In the data rows, 128 means zero.
Here are some points, one per row:
[67, 171, 140, 115, 150, 111, 146, 159, 148, 130, 146, 100, 130, 128, 119, 97, 137, 150, 83, 116, 128, 109, 138, 132, 86, 85, 255, 81, 123, 115, 110, 133]
[108, 185, 123, 113, 136, 146, 102, 157, 129, 255, 164, 116, 108, 208, 107, 154, 105, 161, 162, 118, 149, 147, 102, 106, 175, 103, 128, 128, 128, 152, 104, 132]
[122, 197, 108, 130, 133, 146, 173, 151, 127, 237, 104, 134, 134, 185, 143, 198, 105, 104, 151, 111, 79, 186, 167, 83, 140, 105, 94, 124, 96, 96, 154, 182]
[130, 132, 116, 156, 143, 92, 184, 73, 96, 185, 157, 143, 92, 109, 156, 91, 92, 159, 139, 129, 131, 146, 175, 154, 67, 122, 122, 137, 138, 140, 202, 124]
[142, 158, 126, 81, 94, 63, 109, 122, 145, 129, 124, 120, 116, 171, 123, 104, 79, 63, 51, 50, 103, 89, 107, 145, 104, 110, 94, 116, 148, 105, 132, 153]
[110, 105, 77, 95, 124, 143, 178, 160, 118, 148, 158, 127, 137, 108, 108, 110, 146, 95, 89, 115, 84, 126, 134, 153, 147, 153, 99, 125, 154, 77, 119, 62]
[123, 138, 83, 120, 117, 184, 133, 103, 128, 117, 112, 95, 130, 156, 111, 90, 97, 82, 97, 109, 125, 111, 117, 124, 124, 110, 171, 133, 114, 104, 97, 117]
[139, 191, 135, 171, 112, 77, 99, 109, 144, 169, 183, 126, 154, 135, 132, 114, 195, 123, 138, 187, 127, 133, 133, 115, 134, 132, 151, 123, 80, 100, 126, 112]
[132, 127, 163, 38, 74, 151, 86, 93, 120, 134, 164, 127, 119, 83, 93, 102, 150, 169, 112, 79, 98, 147, 153, 185, 129, 127, 155, 192, 137, 143, 134, 120]
[79, 101, 170, 121, 133, 173, 112, 93, 152, 103, 133, 113, 99, 128, 68, 86, 87, 140, 116, 152, 107, 107, 145, 128, 133, 116, 80, 183, 142, 129, 132, 112]
[138, 168, 145, 151, 149, 105, 98, 117, 82, 91, 85, 97, 159, 124, 131, 112, 113, 95, 183, 124, 108, 145, 102, 228, 155, 122, 132, 148, 160, 156, 142, 131]
[124, 115, 89, 62, 98, 82, 112, 141, 113, 154, 136, 115, 189, 93, 141, 123, 154, 154, 202, 160, 142, 134, 119, 135, 137, 136, 112, 127, 115, 97, 115, 128]
[121, 93, 127, 90, 126, 90, 115, 110, 122, 104, 171, 82, 126, 188, 132, 152, 180, 146, 162, 175, 150, 153, 129, 90, 97, 53, 153, 184, 137, 140, 162, 150]
[134, 193, 135, 120, 103, 143, 131, 155, 108, 133, 125, 159, 142, 184, 147, 147, 120, 155, 171, 127, 122, 78, 113, 153, 102, 72, 60, 103, 135, 125, 119, 150]
[110, 106, 121, 140, 136, 96, 68, 149, 115, 119, 111, 91, 58, 105, 155, 172, 124, 135, 151, 143, 143, 116, 126, 185, 123, 148, 94, 113, 112, 90, 112, 138]
[121, 143, 137, 156, 140, 125, 128, 119, 112, 202, 120, 129, 106, 182, 99, 168, 221, 117, 144, 154, 134, 123, 95, 191, 115, 139, 134, 121, 88, 120, 102, 101]
[73, 112, 103, 214, 122, 147, 129, 98, 76, 78, 137, 89, 159, 108, 123, 105, 223, 185, 115, 81, 152, 81, 180, 138, 133, 92, 63, 86, 102, 114, 180, 164]
[89, 170, 97, 122, 121, 123, 113, 114, 193, 94, 103, 120, 189, 147, 149, 211, 130, 105, 196, 114, 131, 176, 164, 148, 93, 111, 95, 106, 129, 111, 125, 109]
[88, 73, 150, 124, 110, 150, 154, 155, 157, 153, 140, 159, 145, 146, 104, 78, 139, 64, 165, 106, 157, 155, 143, 133, 57, 113, 102, 124, 145, 122, 77, 99]
[172, 151, 207, 100, 195, 141, 131, 119, 68, 110, 141, 107, 137, 127, 139, 128, 134, 85, 99, 106, 174, 91, 130, 124, 102, 106, 118, 145, 44, 123, 192, 175]
[143, 103, 128, 109, 109, 117, 86, 102, 193, 151, 154, 204, 152, 116, 119, 196, 162, 111, 145, 89, 207, 181, 166, 181, 180, 113, 119, 90, 105, 123, 127, 133]
[87, 119, 116, 97, 97, 99, 121, 117, 152, 112, 106, 109, 111, 94, 117, 174, 126, 149, 124, 97, 135, 54, 132, 156, 166, 155, 136, 148, 109, 97, 113, 94]
[148, 133, 126, 140, 114, 111, 141, 78, 120, 138, 104, 119, 96, 86, 120, 177, 126, 149, 133, 90, 123, 97, 121, 104, 99, 125, 157, 212, 175, 93, 102, 125]
[100, 82, 133, 193, 140, 101, 110, 112, 101, 151, 193, 123, 211, 100, 117, 137, 93, 158, 51, 65, 63, 114, 94, 105, 99, 115, 151, 153, 95, 85, 94, 112]
[109, 123, 148, 142, 137, 160, 163, 111, 148, 122, 106, 119, 154, 93, 130, 139, 112, 144, 155, 142, 214, 160, 83, 150, 157, 110, 137, 124, 134, 91, 83, 105]
[208, 170, 99, 133, 98, 76, 87, 61, 90, 107, 116, 145, 141, 109, 104, 119, 132, 163, 123, 143, 137, 121, 171, 87, 107, 109, 125, 142, 154, 109, 80, 123]
[175, 109, 122, 180, 152, 147, 122, 117, 151, 126, 155, 170, 189, 127, 121, 108, 87, 185, 122, 123, 118, 159, 174, 175, 97, 88, 96, 109, 79, 127, 97, 103]
[213, 162, 156, 121, 198, 146, 141, 150, 190, 90, 129, 124, 114, 109, 109, 127, 135, 156, 135, 137, 117, 149, 107, 102, 153, 109, 92, 102, 109, 74, 111, 115]
[151, 96, 142, 142, 237, 140, 167, 138, 153, 166, 116, 137, 104, 116, 117, 106, 156, 186, 135, 144, 102, 102, 143, 113, 171, 148, 132, 108, 189, 101, 109, 164]
[138, 70, 136, 105, 191, 132, 129, 102, 87, 89, 110, 102, 153, 170, 143, 142, 97, 188, 103, 141, 125, 143, 151, 138, 144, 120, 113, 87, 133, 69, 97, 113]
[156, 151, 189, 166, 156, 125, 127, 165, 135, 138, 110, 138, 97, 115, 164, 106, 144, 147, 134, 115, 125, 117, 117, 94, 99, 83, 113, 99, 148, 82, 106, 108]
[192, 88, 83, 127, 115, 143, 167, 185, 178, 132, 111, 77, 113, 109, 143, 178, 180, 149, 135, 74, 79, 93, 109, 151, 117, 107, 144, 131, 132, 211, 152, 150]
[193, 156, 122, 186, 129, 160, 127, 155, 161, 147, 203, 112, 121, 101, 122, 104, 107, 103, 160, 125, 121, 92, 159, 164, 155, 186, 164, 165, 131, 127, 114, 138]
[150, 112, 112, 165, 118, 133, 131, 115, 141, 120, 81, 58, 62, 98, 119, 101, 89, 79, 118, 133, 161, 182, 170, 170, 143, 138, 154, 145, 105, 85, 111, 97]
[124, 117, 102, 199, 151, 151, 154, 114, 108, 141, 152, 119, 163, 174, 132, 119, 178, 74, 104, 120, 152, 112, 153, 140, 120, 128, 136, 180, 151, 145, 161, 112]
[122, 189, 138, 103, 80, 115, 145, 141, 127, 113, 135, 100, 121, 191, 134, 143, 133, 129, 153, 93, 81, 140, 108, 121, 120, 146, 125, 95, 112, 82, 78, 147]
[74, 112, 126, 100, 143, 107, 178, 125, 168, 127, 157, 172, 155, 109, 216, 146, 104, 109, 109, 131, 109, 177, 232, 117, 215, 114, 137, 144, 136, 233, 112, 130]
[109, 145, 139, 146, 143, 89, 68, 135, 130, 117, 89, 181, 119, 154, 138, 98, 133, 88, 119, 90, 73, 117, 108, 94, 183, 146, 150, 184, 150, 153, 178, 99]
[118, 92, 107, 114, 93, 122, 91, 112, 47, 79, 71, 86, 100, 150, 178, 132, 116, 111, 131, 103, 118, 97, 133, 91, 147, 194, 100, 90, 105, 191, 89, 60]
[163, 135, 160, 122, 82, 129, 90, 163, 105, 135, 150, 98, 137, 99, 121, 125, 82, 95, 75, 164, 137, 145, 121, 127, 165, 115, 123, 121, 209, 142, 163, 166]
[144, 140, 186, 140, 107, 188, 101, 102, 119, 86, 159, 135, 94, 129, 114, 138, 139, 104, 114, 194, 127, 118, 127, 127, 135, 151, 129, 72, 160, 139, 156, 144]
[163, 106, 154, 98, 80, 150, 139, 107, 137, 148, 78, 120, 174, 133, 110, 104, 117, 133, 157, 187, 89, 62, 96, 119, 143, 148, 140, 106, 145, 133, 202, 171]
[96, 126, 143, 117, 143, 163, 146, 161, 167, 152, 155, 158, 170, 147, 199, 156, 127, 169, 123, 190, 164, 97, 78, 103, 79, 144, 125, 143, 195, 146, 201, 70]
[161, 163, 150, 192, 138, 96, 188, 152, 216, 124, 102, 97, 143, 99, 88, 111, 97, 163, 86, 107, 203, 157, 112, 108, 143, 193, 87, 112, 83, 192, 126, 167]
[156, 95, 102, 116, 124, 113, 145, 91, 172, 103, 133, 118, 101, 129, 132, 134, 125, 63, 92, 117, 82, 121, 68, 60, 92, 65, 64, 117, 162, 171, 106, 142]
[126, 146, 145, 126, 122, 137, 182, 126, 124, 76, 128, 146, 146, 156, 127, 141, 137, 150, 162, 130, 158, 129, 108, 93, 131, 214, 184, 187, 130, 140, 94, 121]
[151, 166, 173, 127, 127, 126, 169, 131, 70, 95, 97, 145, 102, 120, 119, 171, 158, 123, 87, 146, 148, 187, 156, 156, 130, 196, 126, 121, 154, 156, 141, 145]
[108, 108, 116, 107, 127, 127, 129, 193, 107, 119, 120, 153, 121, 107, 64, 91, 66, 79, 128, 146, 191, 135, 169, 108, 92, 147, 100, 104, 107, 121, 139, 153]
[95, 80, 124, 104, 90, 124, 144, 191, 153, 129, 74, 93, 82, 100, 94, 104, 143, 132, 132, 147, 131, 160, 144, 130, 117, 124, 143, 151, 155, 145, 152, 127]
[109, 93, 145, 120, 86, 102, 67, 127, 154, 171, 131, 140, 117, 100, 147, 127, 132, 111, 89, 146, 130, 103, 106, 86, 84, 153, 136, 94, 116, 148, 147, 96]
[127, 141, 81, 112, 131, 169, 118, 89, 127, 103, 89, 140, 113, 134, 224, 129, 158, 127, 105, 137, 150, 188, 100, 104, 122, 186, 134, 120, 95, 117, 152, 194]
[141, 83, 119, 115, 95, 104, 109, 127, 106, 90, 171, 148, 113, 172, 80, 129, 95, 150, 155, 109, 134, 152, 122, 106, 158, 109, 169, 93, 111, 120, 215, 112]
[100, 126, 127, 132, 153, 85, 212, 86, 111, 136, 135, 182, 82, 75, 161, 74, 106, 116, 163, 149, 106, 138, 96, 136, 181, 132, 146, 80, 78, 154, 109, 158]
[120, 117, 78, 92, 153, 188, 104, 154, 82, 130, 170, 179, 133, 76, 108, 125, 117, 121, 143, 148, 124, 119, 54, 78, 121, 136, 159, 149, 145, 130, 116, 137]
[86, 144, 68, 112, 172, 157, 117, 125, 83, 86, 90, 129, 85, 64, 50, 93, 110, 136, 131, 149, 94, 106, 92, 126, 128, 102, 124, 92, 120, 157, 152, 100]
[88, 97, 154, 157, 172, 149, 76, 125, 146, 120, 122, 141, 134, 132, 117, 134, 117, 112, 156, 118, 92, 111, 90, 106, 120, 163, 137, 156, 172, 187, 117, 170]
[130, 95, 92, 123, 109, 88, 121, 153, 113, 97, 122, 213, 155, 201, 182, 130, 121, 153, 111, 149, 135, 107, 136, 142, 150, 169, 172, 160, 135, 164, 104, 143]
[128, 107, 132, 125, 98, 167, 112, 191, 98, 106, 86, 146, 117, 115, 162, 116, 136, 125, 103, 181, 125, 128, 146, 110, 107, 86, 125, 140, 71, 124, 82, 85]
These points spread out most along one direction. Take the direction at right angles to it along which they spread out most. Go by this last direction. For each point below, how far along it does it lie, from 0 to 99? 50 is the average, and the first point above lies past it. One standard deviation of the points above along it is 16.
[139, 191, 135, 171, 112, 77, 99, 109, 144, 169, 183, 126, 154, 135, 132, 114, 195, 123, 138, 187, 127, 133, 133, 115, 134, 132, 151, 123, 80, 100, 126, 112] 52
[134, 193, 135, 120, 103, 143, 131, 155, 108, 133, 125, 159, 142, 184, 147, 147, 120, 155, 171, 127, 122, 78, 113, 153, 102, 72, 60, 103, 135, 125, 119, 150] 48
[130, 132, 116, 156, 143, 92, 184, 73, 96, 185, 157, 143, 92, 109, 156, 91, 92, 159, 139, 129, 131, 146, 175, 154, 67, 122, 122, 137, 138, 140, 202, 124] 54
[88, 97, 154, 157, 172, 149, 76, 125, 146, 120, 122, 141, 134, 132, 117, 134, 117, 112, 156, 118, 92, 111, 90, 106, 120, 163, 137, 156, 172, 187, 117, 170] 26
[122, 197, 108, 130, 133, 146, 173, 151, 127, 237, 104, 134, 134, 185, 143, 198, 105, 104, 151, 111, 79, 186, 167, 83, 140, 105, 94, 124, 96, 96, 154, 182] 38
[163, 135, 160, 122, 82, 129, 90, 163, 105, 135, 150, 98, 137, 99, 121, 125, 82, 95, 75, 164, 137, 145, 121, 127, 165, 115, 123, 121, 209, 142, 163, 166] 41
[108, 108, 116, 107, 127, 127, 129, 193, 107, 119, 120, 153, 121, 107, 64, 91, 66, 79, 128, 146, 191, 135, 169, 108, 92, 147, 100, 104, 107, 121, 139, 153] 62
[88, 73, 150, 124, 110, 150, 154, 155, 157, 153, 140, 159, 145, 146, 104, 78, 139, 64, 165, 106, 157, 155, 143, 133, 57, 113, 102, 124, 145, 122, 77, 99] 52
[138, 168, 145, 151, 149, 105, 98, 117, 82, 91, 85, 97, 159, 124, 131, 112, 113, 95, 183, 124, 108, 145, 102, 228, 155, 122, 132, 148, 160, 156, 142, 131] 55
[109, 145, 139, 146, 143, 89, 68, 135, 130, 117, 89, 181, 119, 154, 138, 98, 133, 88, 119, 90, 73, 117, 108, 94, 183, 146, 150, 184, 150, 153, 178, 99] 22
[124, 117, 102, 199, 151, 151, 154, 114, 108, 141, 152, 119, 163, 174, 132, 119, 178, 74, 104, 120, 152, 112, 153, 140, 120, 128, 136, 180, 151, 145, 161, 112] 43
[175, 109, 122, 180, 152, 147, 122, 117, 151, 126, 155, 170, 189, 127, 121, 108, 87, 185, 122, 123, 118, 159, 174, 175, 97, 88, 96, 109, 79, 127, 97, 103] 77
[130, 95, 92, 123, 109, 88, 121, 153, 113, 97, 122, 213, 155, 201, 182, 130, 121, 153, 111, 149, 135, 107, 136, 142, 150, 169, 172, 160, 135, 164, 104, 143] 15
[96, 126, 143, 117, 143, 163, 146, 161, 167, 152, 155, 158, 170, 147, 199, 156, 127, 169, 123, 190, 164, 97, 78, 103, 79, 144, 125, 143, 195, 146, 201, 70] 11
